[[130 143 140 130 140 128 130]
 [134 133 133 134 135 132 132]
 [123 112 117 120 117 123 124]
 [141 129 125 150 129 142 135]
 [136 142 138 140 139 135 134]]
=>
[[123 112 117 120 117 123 124]
 [130 143 140 130 140 128 130]
 [134 133 133 134 135 132 132]
 [136 142 138 140 139 135 134]
 [141 129 125 150 129 142 135]]

[[121 103 119 121 133]
 [122 107 132 123 135]
 [119 113 130 119 124]
 [127 119 129 128 133]
 [125 104 134 127 143]]
=>
[[119 113 130 119 124]
 [121 103 119 121 133]
 [122 107 132 123 135]
 [125 104 134 127 143]
 [127 119 129 128 133]]

[[140 131 129 140 127 125 129 132 134 128]
 [141 130 135 132 124 125 133 134 128 128]
 [153 133 137 132 113 120 141 128 126 123]
 [138 129 132 128 116 126 134 125 127 126]]
=>
[[138 129 132 128 116 126 134 125 127 126]
 [140 131 129 140 127 125 129 132 134 128]
 [141 130 135 132 124 125 133 134 128 128]
 [153 133 137 132 113 120 141 128 126 123]]

[[132 122 131 119 148 121 157 123 134 136 121 134]
 [120 145 131 106 139 128 125 139 114 143 117 122]
 [116 120 131 140 127 118 136 121 116 136 129 136]]
=>
[[116 120 131 140 127 118 136 121 116 136 129 136]
 [120 145 131 106 139 128 125 139 114 143 117 122]
 [132 122 131 119 148 121 157 123 134 136 121 134]]

[[140 121 140 132 102 116 134 138 136 151 103 152]
 [133 127 121 114 143 129 131 135 131 108 124 124]
 [154 107 113 128 129 128 153 115 116 147 151 115]
 [122 109 136 148 151 153 133 125 129 115 133 103]]
=>
[[122 109 136 148 151 153 133 125 129 115 133 103]
 [133 127 121 114 143 129 131 135 131 108 124 124]
 [140 121 140 132 102 116 134 138 136 151 103 152]
 [154 107 113 128 129 128 153 115 116 147 151 115]]

[[146 114]
 [153 127]
 [113 145]]
=>
[[113 145]
 [146 114]
 [153 127]]
---
[[145 132 132 128 120]
 [127 129 117 126 152]]
=>
[120 126]

[[137 111 148]
 [118 138 123]
 [104 152 105]
 [124 130 122]]
=>
[148 138 104]

[[117 113 139]
 [149 127 128]
 [149 128 128]
 [122 145 118]
 [113 116 137]]
=>
[139 127 149]

[[ 98 113 117]
 [143 107 105]]
=>
[117 107]

[[139 110]
 [151 115]
 [138 131]
 [149 116]]
=>
[110 151]

[[150 119 145]
 [111 146 108]
 [109 145 107]]
=>
[145 146 109]

[[132 130 129 119]
 [130 129 127 132]
 [134 140 123 122]
 [154 151 110 112]]
=>
[119 127 140 154]

[[102 111 148 110]
 [119 125 106 102]
 [117 121 142 120]]
=>
[110 106 121]
---
[[149 136 125 124 148 120 137 112]
 [123 141 137 131 113 121 137 116]
 [105 130 122 136 141 136 128 125]]
=>
[[105 130 122 136 141 136 128 125]
 [149 136 125 124 148 120 137 112]
 [123 141 137 131 113 121 137 116]]

[[139 142]
 [147 133]
 [156 152]
 [121 147]
 [114 106]
 [127 117]]
=>
[[114 106]
 [127 117]
 [147 133]
 [139 142]
 [121 147]
 [156 152]]

[[131 121 139 117 138 140 128 112]
 [138 123 138 116 139 139 126 112]
 [139 126 126 114 142 136 125 113]
 [126 119 144 135 119 136 139 128]
 [139 128 122 112 145 133 119 116]
 [126 129 125 142 116 119 130 146]
 [126 124 153 144 112 129 138 138]]
=>
[[126 119 144 135 119 136 139 128]
 [131 121 139 117 138 140 128 112]
 [138 123 138 116 139 139 126 112]
 [126 124 153 144 112 129 138 138]
 [139 126 126 114 142 136 125 113]
 [139 128 122 112 145 133 119 116]
 [126 129 125 142 116 119 130 146]]

[[130 130 130 126 118 133 129 131 129 120 127 128 129 135 135]
 [ 99 117 130 118 126 134 106 124 142 124 117 132 139 124 111]]
=>
[[ 99 117 130 118 126 134 106 124 142 124 117 132 139 124 111]
 [130 130 130 126 118 133 129 131 129 120 127 128 129 135 135]]

[[122 127 100 130 126 128 115 111 153 152 146 147]
 [108 105 116 124 148 118 134 130 154  98 103 157]
 [107 130 129 102 125 108 152 146 106 133 155 155]]
=>
[[108 105 116 124 148 118 134 130 154  98 103 157]
 [122 127 100 130 126 128 115 111 153 152 146 147]
 [107 130 129 102 125 108 152 146 106 133 155 155]]

[[128 126 128 132 125 124 129 125 131 126]
 [125 123 121 128 123 126 136 122 130 129]
 [131 136 131 133 136 133 119 136 131 131]
 [128 121 128 130 127 127 132 128 131 129]
 [125 120 126 132 127 125 133 131 133 131]
 [129 127 124 105 130 131 127 130 121 123]]
=>
[[125 120 126 132 127 125 133 131 133 131]
 [128 121 128 130 127 127 132 128 131 129]
 [125 123 121 128 123 126 136 122 130 129]
 [128 126 128 132 125 124 129 125 131 126]
 [129 127 124 105 130 131 127 130 121 123]
 [131 136 131 133 136 133 119 136 131 131]]

[[127 140 126 144 128 124]
 [131 126 136 139 121 140]
 [128 139 129 151 126 130]
 [127 131 122 124 134 120]]
=>
[[131 126 136 139 121 140]
 [127 131 122 124 134 120]
 [128 139 129 151 126 130]
 [127 140 126 144 128 124]]

[[124 128 115 125 125 127 131 128 130 132 118]
 [140 122 108 121 117 133 130 117 121 122 105]]
=>
[[140 122 108 121 117 133 130 117 121 122 105]
 [124 128 115 125 125 127 131 128 130 132 118]]

[[136 124 115 121 147 107 119 142]
 [126 116 127 130 128 128 129 119]
 [129 119 133 130 132 129 121 132]
 [126 128 130 132 130 131 123 122]]
=>
[[126 116 127 130 128 128 129 119]
 [129 119 133 130 132 129 121 132]
 [136 124 115 121 147 107 119 142]
 [126 128 130 132 130 131 123 122]]
---
[[125 116 113 138 115 133 119 153 140]
 [124 116 116 130 128 140 115 154 142]
 [126 120 116 137 120 138 116 151 143]
 [125 118 104 128 112 124 135 156 124]
 [126 119 115 138 117 136 117 151 142]]
=>
[[126 119 115 138 117 136 117 151 142]
 [125 118 104 128 112 124 135 156 124]
 [126 120 116 137 120 138 116 151 143]
 [124 116 116 130 128 140 115 154 142]
 [125 116 113 138 115 133 119 153 140]]

[[133 124 140 145 117 147 137 134 125 131 125]
 [132 119 134 126 126 138 137 135 124 135 135]
 [130 130 130 143 130 132 136 152 110 144 134]
 [126 121 131 113 118 132 124 101 151 111 123]]
=>
[[126 121 131 113 118 132 124 101 151 111 123]
 [130 130 130 143 130 132 136 152 110 144 134]
 [132 119 134 126 126 138 137 135 124 135 135]
 [133 124 140 145 117 147 137 134 125 131 125]]

[[126 118 129 123 134 132 135 132]
 [125 130 145 150 109 113 125 128]
 [114 113 124 127 133 136 139 143]
 [111 109 155 154 108 109 152 149]
 [145 132 140 122 132 118 118 108]
 [108 110 120 122 134 135 143 146]
 [128 118 126 112 143 129 144 130]
 [137 110 146 118 140 106 145 119]
 [118 144 109 136 124 147 111 141]
 [138 112 137 115 144 115 140 117]
 [146 121 121 106 152 133 131 109]
 [148 138 144 136 119 116 117 114]]
=>
[[148 138 144 136 119 116 117 114]
 [146 121 121 106 152 133 131 109]
 [138 112 137 115 144 115 140 117]
 [118 144 109 136 124 147 111 141]
 [137 110 146 118 140 106 145 119]
 [128 118 126 112 143 129 144 130]
 [108 110 120 122 134 135 143 146]
 [145 132 140 122 132 118 118 108]
 [111 109 155 154 108 109 152 149]
 [114 113 124 127 133 136 139 143]
 [125 130 145 150 109 113 125 128]
 [126 118 129 123 134 132 135 132]]

[[134 124 125 126 118 122 127 122 130 123 117 119 118 118 129 134]
 [137 120 124 131 117 118 123 126 125 128 111 125 111 117 125 131]
 [111 139 126 117 144 137 125 130 122 130 152 137 152 144 120 110]]
=>
[[111 139 126 117 144 137 125 130 122 130 152 137 152 144 120 110]
 [137 120 124 131 117 118 123 126 125 128 111 125 111 117 125 131]
 [134 124 125 126 118 122 127 122 130 123 117 119 118 118 129 134]]

[[122 120 128 130 131 117 125 138 140 146 115 131 115 130]
 [135 133 137 131 120 135 135 122 112 112 140 122 138 130]
 [138 126 143 142 115 124 129 122 107 125 131 114 133 141]
 [136 132 121 134 134 122 100 106 133 134 123 123 137 138]]
=>
[[136 132 121 134 134 122 100 106 133 134 123 123 137 138]
 [138 126 143 142 115 124 129 122 107 125 131 114 133 141]
 [135 133 137 131 120 135 135 122 112 112 140 122 138 130]
 [122 120 128 130 131 117 125 138 140 146 115 131 115 130]]

[[131 132 128 130 133 129]
 [125 127 138 146 129 115]
 [131 136 131 149 135 123]
 [118 118 130 150 129 112]
 [128 128 111 142 132 125]
 [130 131 140 143 132 119]
 [129 127 111 137 132 129]
 [131 134 137 148 136 117]]
=>
[[131 134 137 148 136 117]
 [129 127 111 137 132 129]
 [130 131 140 143 132 119]
 [128 128 111 142 132 125]
 [118 118 130 150 129 112]
 [131 136 131 149 135 123]
 [125 127 138 146 129 115]
 [131 132 128 130 133 129]]

[[127 129 127 124]
 [126 141 127 125]
 [125 129 126 122]
 [122 131 120 123]
 [121 132 131 104]
 [125 136 125 124]
 [128 136 129 126]
 [133 123 127 148]
 [137 125 130 154]
 [124 131 129 114]
 [130 131 133 126]]
=>
[[130 131 133 126]
 [124 131 129 114]
 [137 125 130 154]
 [133 123 127 148]
 [128 136 129 126]
 [125 136 125 124]
 [121 132 131 104]
 [122 131 120 123]
 [125 129 126 122]
 [126 141 127 125]
 [127 129 127 124]]
